Here are some points, one per row:
[ 0.1 -0.4 -0.4  0.5 -0.3 -0.4  1.4  0.3 -0.4  0.  -1.2 -0.3  0.7  0.7  0.2 -0.7  0.8 -0.1 -0.2  0.3 -2.4 -1.7 -0.5  2. ]
[ 0.5 -0.2 -0.9  0.4 -0.6 -2.2 -0.8 -1.4 -1.3 -0.4 -0.2 -0.1 -1.5 -1.4  0.4  0.9 -0.9 -0.2 -0.5 -1.1  0.1  0.   1.5 -0.9]
[ 0.2  0.8 -1.  -0.6 -0.2  0.3  0.4 -1.   1.2 -0.6 -0.4 -0.2  1.2 -0.1 -0.6 -1.4  0.8 -0.2 -2.2 -1.4  0.1 -0.5 -0.6 -0.9]
[ 0.4  1.   0.  -1.6 -0.2 -1.1  0.7 -0.3  0.  -1.8 -0.1  1.1  0.7 -0.7 -0.6  0.1  0.1 -0.2 -0.8  0.2 -1.4 -0.7 -1.3 -1.4]
[-0.8  1.4  1.   0.7 -1.3  1.1  0.2  1.5  0.2  0.6  0.4 -2.7  0.8  1.   0.8  0.8  1.6  0.4 -0.3  0.   0.2  1.3 -0.1 -1.2]
[ 0.7 -0.6  0.5 -1.2  0.5  0.4 -0.4 -1.4  0.7  1.   1.6  1.4  0.  -0.4  0.9 -1.8  1.9  0.1  0.8 -0.4  0.3 -1.  -1.3  0.3]
[ 0.8 -0.3  0.2 -0.9 -0.1  0.1 -1.1  0.7  1.1  0.6 -0.7  0.3  1.1  1.7  1.4 -0.2 -3.8 -0.7  1.5  0.5  1.  -0.3 -0.4  0.6]
[ 0.7 -0.6  0.4 -1.4  0.2 -0.6 -1.2  0.9 -0.9  0.8 -0.5 -1.2 -0.1 -1.7 -1.  -0.4  0.5 -1.8  0.3  0.6  0.  -1.5  0.2  0.4]
[-1.5  0.  -0.5  1.2 -0.6  0.1 -0.2  0.1  1.8  1.5 -1.3  0.3  0.  -0.8  0.8 -1.4  0.1  0.5  0.7  0.9 -1.3 -1.5  0.7 -1.8]
[ 0.7  1.1 -2.5  0.9 -0.3  1.4 -1.1  1.5 -0.6 -2.6  0.3  1.2  0.6  0.4 -0.2  0.  -1.2 -0.1  0.8  0.4 -0.5  0.8  0.1  0.5]
[ 0.1 -1.5 -0.5  0.5 -0.8 -0.2 -0.8  0.3 -2.   1.   0.9  0.8 -0.1  0.4  0.1  0.6  0.3  0.  -0.3 -2.9 -0.6  0.8 -1.3 -0.1]
[-0.2  1.1 -1.2 -0.8  0.7  0.9  0.9 -0.7  0.3  1.5  0.2  0.2 -2.9 -0.6 -0.8 -0.4  0.3 -1.3  1.9  0.4  1.2  0.5 -2.2  0. ]
[-0.4 -0.6 -0.2 -3.6 -0.1  0.1 -0.8  1.1 -0.3  0.6 -0.8  0.  -1.1  0.7 -0.1  0.6  0.5  0.8 -1.   1.   0.6 -1.1  0.4  0.2]
[ 0.  -1.   1.   1.3  0.8 -1.2  0.4  0.   1.2  0.6  0.4  0.4  0.5  0.6  0.2  0.2  0.6  2.3 -0.1  1.5  1.3  0.6 -3.2  1.9]
[ 2.1 -0.2  0.1  0.5 -0.4  0.2  0.6  1.6 -0.5 -0.2  0.2  0.   1.2  0.7  0.3  0.1  1.2  1.3  0.2  0.8  1.2 -0.3  0.6 -2.8]
[-1.6 -1.8  0.  -0.6 -0.1  0.5  1.4 -0.2  0.2 -0.1 -0.7 -0.5 -0.2  0.6 -2.5 -1.1 -0.6 -0.7  0.3  0.7 -0.9  0.7  0.4 -1.1]
[-0.6  0.4  0.  -0.7  0.9 -1.8  1.8 -0.5  1.4 -0.6  0.  -1.2  0.1 -1.8  1.3  0.3 -0.3  0.5  0.7  0.  -1.2  0.3 -0.4  0.8]
[-0.2 -0.4  0.5 -0.9 -2.1  0.6  0.9 -0.8  0.6  0.  -0.3  1.2 -1.7 -0.5  2.4  0.2  0.3  0.8  1.4 -0.1 -0.2  1.7 -0.4  0.1]
[ 0.  -1.4 -0.7  0.9  1.2 -0.1  0.4  0.1 -0.1  0.  -1.7 -0.2  0.7 -2.6  0.4 -0.2 -0.6  0.5 -0.9  0.3 -0.6 -1.2 -1.2 -0.6]
[ 1.3  1.2 -0.1 -0.5  1.   0.9 -0.4 -0.7 -1.6 -0.4  0.4 -3.   0.  -0.6  1.4  0.1  0.6  1.1  0.4  0.8  0.3  0.5  0.4  0.2]
[ 0.8 -0.5  0.4  0.6 -0.6  1.2 -1.1 -1.8  0.4 -1.1  1.6  1.4  1.1  0.7  1.1  0.1 -0.6 -0.9  0.   1.  -0.1  0.   2.   1.2]
[ 1.4  0.6 -0.1  1.2  0.4 -0.4  0.7  0.5 -1.8  0.1  0.2 -1.5 -0.4  0.7 -1.5 -1.6  0.1  0.8  1.4  0.5  1.4 -0.1  1.1 -0.6]
[ 1.   0.1  0.5 -0.6  0.4  0.9  0.5 -0.6 -0.6  0.4  0.2  1.3  0.5 -1.1 -1.8 -0.7 -0.7  0.8 -0.8  0.5  0.1  2.5  1.2  0.3]
[ 0.6  0.5 -0.3  1.5 -1.6  0.8  0.4 -2.3 -0.3 -0.6  0.1  0.9 -1.9  0.7 -0.6  1.7  0.5  0.  -0.8  1.2  0.7 -1.7  0.3  0.4]
[-0.7  0.3 -0.4  0.3  0.3 -0.7  0.9  0.8  0.6  2.4  1.3  0.2 -0.5 -0.6 -0.1  0.  -0.3  1.   0.   0.6 -2.2 -0.4  1.3  1.4]
[-0.4 -0.3 -0.3  1.8 -2.1 -0.1 -1.5 -1.8 -0.1  0.5 -0.4 -0.5  0.4 -0.3 -1.   0.6 -0.1  0.  -0.2 -0.2  0.5  0.8 -0.6  0.1]
[ 0.4  1.2  1.8 -0.2  1.   1.1  0.8  0.8  0.5  0.7 -4.7  1.2  0.   0.2  0.2  0.7  1.1  0.2  0.  -0.3  0.6  0.6  1.2  1.4]
[-0.3 -1.3 -1.2  0.   1.1 -1.9 -0.4  0.6  1.9 -1.   0.7  0.5  0.4  0.6 -0.5  1.6  1.2 -1.3  2.3 -0.6  1.6  0.8  1.5  0.9]
[ 0.8  0.7  0.4  0.6  1.1 -0.4  1.7 -0.4 -1.2  1.9  0.6 -0.6  1.3  1.5  1.3 -0.2  0.4 -1.6 -1.5  0.4 -0.5  1.3  0.7 -1. ]
[-0.4  0.6  0.  -0.6 -0.7  0.2 -0.3 -0.7 -0.8  0.  -0.5 -0.2  0.9 -0.2 -2.2  1.1  0.1 -0.2 -0.8 -1.  -0.5 -0.7 -0.4  0.6]
[ 0.   0.  -2.7  0.5 -0.1  1.2 -1.3  1.3  0.8 -0.2  0.7  0.5  1.5 -0.6  0.8  0.6 -0.2 -2.2 -0.7  0.6  1.   1.1  0.4  1. ]
[ 0.   2.   2.1  0.5 -1.5 -2.3 -0.2  2.   0.5  0.3  1.1  1.  -0.4 -1.3 -0.6 -0.4  0.  -0.8 -0.2  0.7 -0.2  0.1 -0.7  0.3]
[-1.6  0.1  0.8 -0.6 -0.4  0.1  0.9 -0.8 -2.6 -0.7 -0.2 -0.4  1.8  0.6  0.3  0.5 -0.5 -1.   1.8 -0.1  0.6 -0.5 -0.2 -1.3]
[-1.   1.3  0.   0.8  2.2 -2.1 -1.5  0.5 -0.2 -0.1 -0.3  2.  -0.8  1.6  0.9 -0.6  1.   0.1  0.1  0.6 -1.3  0.3 -0.7 -0.1]
[ 0.9 -2.8  1.9 -0.2  0.5  0.9 -2.2  0.2  0.8 -1.1 -0.1 -1.  -1.2  0.3 -0.7  0.1  0.2 -1.   1.1  0.1 -1.9  0.6 -0.4 -0.4]
[ 0.7  1.   0.2  1.1  1.3  1.4 -1.  -0.7  1.  -0.6  0.4 -0.5 -1.1  0.8  0.5  1.1 -1.8 -1.2 -0.5 -1.9 -0.2 -0.6 -0.8 -0.5]
[-1.1  0.  -0.2 -1.  -0.4 -1.4 -0.7 -0.9  0.4 -0.9  0.3 -1.3 -0.7  1.  -0.5 -0.4 -1.3  0.1 -2.5  0.6  0.3  0.4  0.1 -0.2]
[ 1.   0.3 -0.1  0.5 -0.8 -0.1  1.1  0.1  1.2 -0.5  0.5 -0.2 -0.1  0.8 -0.4 -0.2 -1.4  0.5  0.  -3.2  0.2 -0.7  0.7  0.9]
[-0.1  0.   1.1  0.1  2.   1.5  1.1  0.9  0.2  0.7  1.9  0.   0.7 -0.1 -0.6  2.9 -0.1  1.8  0.3  0.2  0.1 -0.4  1.1 -1.8]
[-0.7  0.1 -0.9 -1.4 -0.7 -0.2 -1.2 -1.  -0.7  0.3 -0.6 -0.8  0.9  0.7 -1.  -0.4  0.1  1.6  0.1 -1.3 -0.1  0.2  0.8 -0.1]
[-3.2  0.9  1.3  0.6  0.7  0.8 -0.2  0.9 -0.9 -1.1  0.8  0.5 -0.3 -1.8  0.4 -2.1 -0.1  1.  -0.2 -0.2  0.6 -1.5  0.1  1.1]
[-0.5 -2.6 -0.1  0.5 -0.2  0.5  1.2  1.1 -0.3 -1.   0.  -0.1 -2.1  0.1  1.3 -0.6  0.  -0.6 -1.7 -0.6  1.7  0.3  0.   0.4]
Along one direction, these points spread out more than along any other. Take the direction at right angles to it along which they spread out most. Go by this last direction. Where along it does each point below lie, from 0 to 99? The average is 50, and the first point in the table lies past the average. One standard deviation of the points above along it is 16.
[ 0.5 -0.2 -0.9  0.4 -0.6 -2.2 -0.8 -1.4 -1.3 -0.4 -0.2 -0.1 -1.5 -1.4  0.4  0.9 -0.9 -0.2 -0.5 -1.1  0.1  0.   1.5 -0.9] -> 55
[ 0.   0.  -2.7  0.5 -0.1  1.2 -1.3  1.3  0.8 -0.2  0.7  0.5  1.5 -0.6  0.8  0.6 -0.2 -2.2 -0.7  0.6  1.   1.1  0.4  1. ] -> 67
[ 0.2  0.8 -1.  -0.6 -0.2  0.3  0.4 -1.   1.2 -0.6 -0.4 -0.2  1.2 -0.1 -0.6 -1.4  0.8 -0.2 -2.2 -1.4  0.1 -0.5 -0.6 -0.9] -> 46
[-1.5  0.  -0.5  1.2 -0.6  0.1 -0.2  0.1  1.8  1.5 -1.3  0.3  0.  -0.8  0.8 -1.4  0.1  0.5  0.7  0.9 -1.3 -1.5  0.7 -1.8] -> 53
[ 1.4  0.6 -0.1  1.2  0.4 -0.4  0.7  0.5 -1.8  0.1  0.2 -1.5 -0.4  0.7 -1.5 -1.6  0.1  0.8  1.4  0.5  1.4 -0.1  1.1 -0.6] -> 20
[ 2.1 -0.2  0.1  0.5 -0.4  0.2  0.6  1.6 -0.5 -0.2  0.2  0.   1.2  0.7  0.3  0.1  1.2  1.3  0.2  0.8  1.2 -0.3  0.6 -2.8] -> 13
[-1.6 -1.8  0.  -0.6 -0.1  0.5  1.4 -0.2  0.2 -0.1 -0.7 -0.5 -0.2  0.6 -2.5 -1.1 -0.6 -0.7  0.3  0.7 -0.9  0.7  0.4 -1.1] -> 43
[-0.2  1.1 -1.2 -0.8  0.7  0.9  0.9 -0.7  0.3  1.5  0.2  0.2 -2.9 -0.6 -0.8 -0.4  0.3 -1.3  1.9  0.4  1.2  0.5 -2.2  0. ] -> 65
[-0.8  1.4  1.   0.7 -1.3  1.1  0.2  1.5  0.2  0.6  0.4 -2.7  0.8  1.   0.8  0.8  1.6  0.4 -0.3  0.   0.2  1.3 -0.1 -1.2] -> 14
[-0.4 -0.6 -0.2 -3.6 -0.1  0.1 -0.8  1.1 -0.3  0.6 -0.8  0.  -1.1  0.7 -0.1  0.6  0.5  0.8 -1.   1.   0.6 -1.1  0.4  0.2] -> 47
[-0.7  0.3 -0.4  0.3  0.3 -0.7  0.9  0.8  0.6  2.4  1.3  0.2 -0.5 -0.6 -0.1  0.  -0.3  1.   0.   0.6 -2.2 -0.4  1.3  1.4] -> 53
[ 0.   2.   2.1  0.5 -1.5 -2.3 -0.2  2.   0.5  0.3  1.1  1.  -0.4 -1.3 -0.6 -0.4  0.  -0.8 -0.2  0.7 -0.2  0.1 -0.7  0.3] -> 59
